First come named turns, each shown by rows before and after it. For each pair of rows after them, which turns, in which order, take the first row to the second? The first pair is done for you.
turn kifu:
[-4, 13, 5, -1, -12, 5, -21, 1, 3, -11, 8]  ->  [4, 4, 3, -10, 1, -4, -16, 0, 7, -10, 19]
[5, -3, 18, 11, -8, -2, -6, 5, 16, -16, -8]  ->  [0, 8, 11, 1, -7, -7, -11, 15, 9, -18, -7]
[-6, 2, 5, -1, -1, -6, -9, 7, 4, -12, 2]  ->  [1, -6, 5, -1, 1, -10, -5, 1, 10, -12, 9]
[-10, 2, -1, -4, -7, 9, -9, -1, 1, 7, -6]  ->  [-8, 2, -6, -14, -1, 4, -10, 4, 2, 5, 2]
turn Vofe:
[4, -11, 3, -2, 4, -11, -4, -5, 5, 0, 6]  ->  [2, 0, 9, 3, 8, -14, 4, 2, 3, 4, -1]
[-5, 9, 28, 8, 2, -13, 0, 10, 5, -9, -9]  ->  [1, -6, 22, 16, -9, 10, -2, -15, 9, 5, -7]
[-3, -4, 3, 10, -9, 10, -1, -11, -5, 9, -3]  ->  [0, -4, -1, -8, -8, -7, -15, 3, 3, -10, 7]
[-1, -1, -2, -11, 6, -9, 2, 0, -2, 0, 12]  ->  [0, 2, 4, -1, 7, -1, 12, 0, -9, 12, -1]
turn keze:
[6, -5, 11, 0, 2, -7, -3, 2, 8, -8, 6]  ->  [0, -2, 15, 8, 1, 0, -2, 4, 6, -7, -4]
[13, -2, 27, 7, -11, -8, -11, 3, 14, -10, -10]  ->  [4, 12, 21, 14, -16, 3, -4, 4, -1, 1, -25]
[6, -11, -6, 7, -9, 11, 1, -23, 4, 5, 2]  ->  [5, -12, -8, 5, -13, 12, 1, -19, 4, 3, 2]
turn Zimo:
[3, -11, 18, 11, -7, -16, 5, 10, 5, -17, -2]  ->  [6, -9, -7, -13, -11, -11, -11, 3, -3, -19, 15]
[1, -1, -10, -11, -23, 25, -13, -15, -7, 0, -3]  ->  [4, -4, 5, 8, -10, 29, 5, -19, -10, 17, -6]
[-8, 6, -19, -17, -8, 0, -7, -2, -9, -3, 4]  ->  [-4, 1, -8, 0, 0, 3, 14, -7, -14, 20, 1]
[6, -16, -4, 3, 2, 1, -8, 1, 23, -10, 14]  ->  [5, -16, -10, 4, 6, 5, -6, -4, 20, 1, 14]

(2 to 3 turns a pair)
[-6, 11, -6, -6, 12, -16, 8, 14, -4, 5, -8]  ->  [-5, 3, -22, -15, -7, -2, -12, -6, -2, -1, 2] | Vofe then kifu then Vofe
[5, 0, 2, 2, 19, -9, 17, -1, -10, 20, -2]  ->  [1, 8, 3, -10, 16, -26, -1, 19, -2, -3, 3] | kifu then Vofe then Vofe
[-3, 15, 11, -3, -3, -9, 0, 22, 1, -28, -11]  ->  [-3, -2, 3, 16, -19, 25, 2, -12, -6, 1, -16] | keze then Vofe
[5, -6, -2, 12, -25, 18, -19, -13, -1, -7, -5]  ->  [-3, 13, -8, 8, -22, 22, -9, -11, -19, 5, -12] | kifu then Vofe then Vofe
[-6, 16, -12, -6, 13, 8, 13, -14, -16, 10, -5]  ->  [3, 1, 8, 11, 17, 5, 20, -15, -7, 11, -8] | Vofe then Zimo
[21, -3, -23, 23, 11, 9, 15, -6, -13, 18, -2]  ->  [14, 3, 0, 39, -10, 8, -1, 3, 0, -13, -20] | keze then kifu then Zimo
[-2, -12, 13, 17, 9, 0, 2, -5, 1, 20, -11]  ->  [-4, -5, -20, -16, 7, -3, -14, -2, -3, 9, 12] | Zimo then kifu then Zimo
[-3, 9, 4, -1, 8, 0, 22, 9, -7, 2, -5]  ->  [-9, 11, -10, -7, -6, 11, 10, 3, -12, -2, -4] | Zimo then Vofe then kifu
[-5, -16, -1, -9, 13, 1, 1, -1, -8, 16, 11]  ->  [-14, -6, -3, -14, -4, 12, -16, -2, -10, 3, 3] | kifu then kifu then Vofe
[-6, 19, -13, -25, 4, -6, -2, 9, -6, -2, 4]  ->  [3, -4, -14, -12, 6, 7, 6, -17, -7, 18, 8] | Zimo then Vofe
[2, 4, 29, 23, 3, -9, 11, 7, 2, -4, -6]  ->  [5, -2, 18, 5, 1, -17, -7, 8, 15, -23, 15] | Vofe then Vofe
[-14, 3, -9, 0, -17, 19, -7, -12, -9, -3, -10]  ->  [-9, 3, 18, 14, 5, -4, 12, 5, -2, -8, -16] | kifu then Zimo then Zimo
[-9, 0, -20, -11, -14, 32, 0, -18, -20, 6, -14]  ->  [2, -11, -26, -35, 1, 5, -8, -11, -2, -13, 17] | kifu then keze
[14, -1, -1, -11, 23, -20, 10, 17, 13, 0, 9]  ->  [8, -15, -15, -6, -18, 15, -19, -14, 11, 1, 7] | Vofe then kifu then Vofe
[9, -28, -11, -6, 15, -20, 3, -12, 13, -7, 20]  ->  [1, -15, 3, 2, 12, -33, -1, 8, 17, -29, 6] | Zimo then Vofe then Zimo
[4, 6, -5, -11, 3, -17, 2, 10, 0, -13, 3]  ->  [7, 2, -13, -15, 3, -12, 1, -1, -2, -6, 9] | keze then Zimo
[-1, -12, 12, 36, -3, -1, 19, -7, 3, 16, -20]  ->  [-12, -1, 12, 22, -26, -4, -8, 8, 9, -16, -26] | Zimo then Vofe
[-16, 5, 14, 15, -4, -4, 16, 16, -6, 9, -20]  ->  [-20, 17, 6, 1, -8, -8, 7, 21, -11, -1, -15] | keze then Zimo
[-1, -11, -2, 6, -1, -2, 15, -23, -5, 10, -9]  ->  [-1, -8, -15, -5, -6, -1, 4, -25, -8, 3, -2] | Zimo then Zimo then Zimo
[-7, 23, 2, 4, 12, -1, 20, 11, -14, 19, -12]  ->  [5, -1, -20, -7, 8, 13, 10, -15, -9, 30, 11] | keze then Vofe
[-2, -3, 23, 22, 3, -3, 21, 1, 4, 6, -14]  ->  [-8, 9, -23, -15, -17, 9, -11, -6, -9, -3, 5] | Zimo then keze then Zimo
[-16, 16, 7, 13, -2, -2, 9, 4, -18, 3, -16]  ->  [-13, 11, 1, 7, 1, 2, 15, -3, -25, 13, -10] | Zimo then Zimo then Zimo
[6, 4, 9, 2, 11, -27, 1, 17, 0, -3, 15]  ->  [12, -17, -3, 3, -6, -9, -10, -13, 5, 1, 26] | Vofe then Vofe
[8, -10, 22, 14, 12, -16, 19, 11, 10, 13, 3]  ->  [-14, 23, 8, 3, -14, -7, -2, 27, -4, -9, -16] | kifu then keze then Zimo
[-16, 28, 8, 5, -4, 14, 6, 14, -25, 9, -17]  ->  [2, -15, -10, -11, -19, 21, -24, -16, 1, -2, 16] | Vofe then keze then keze
[-18, 16, -14, -1, -6, -13, -3, 19, -22, -2, -1]  ->  [-17, 16, -3, 7, -6, -17, 0, 23, -18, -2, -8] | Zimo then Zimo then Zimo
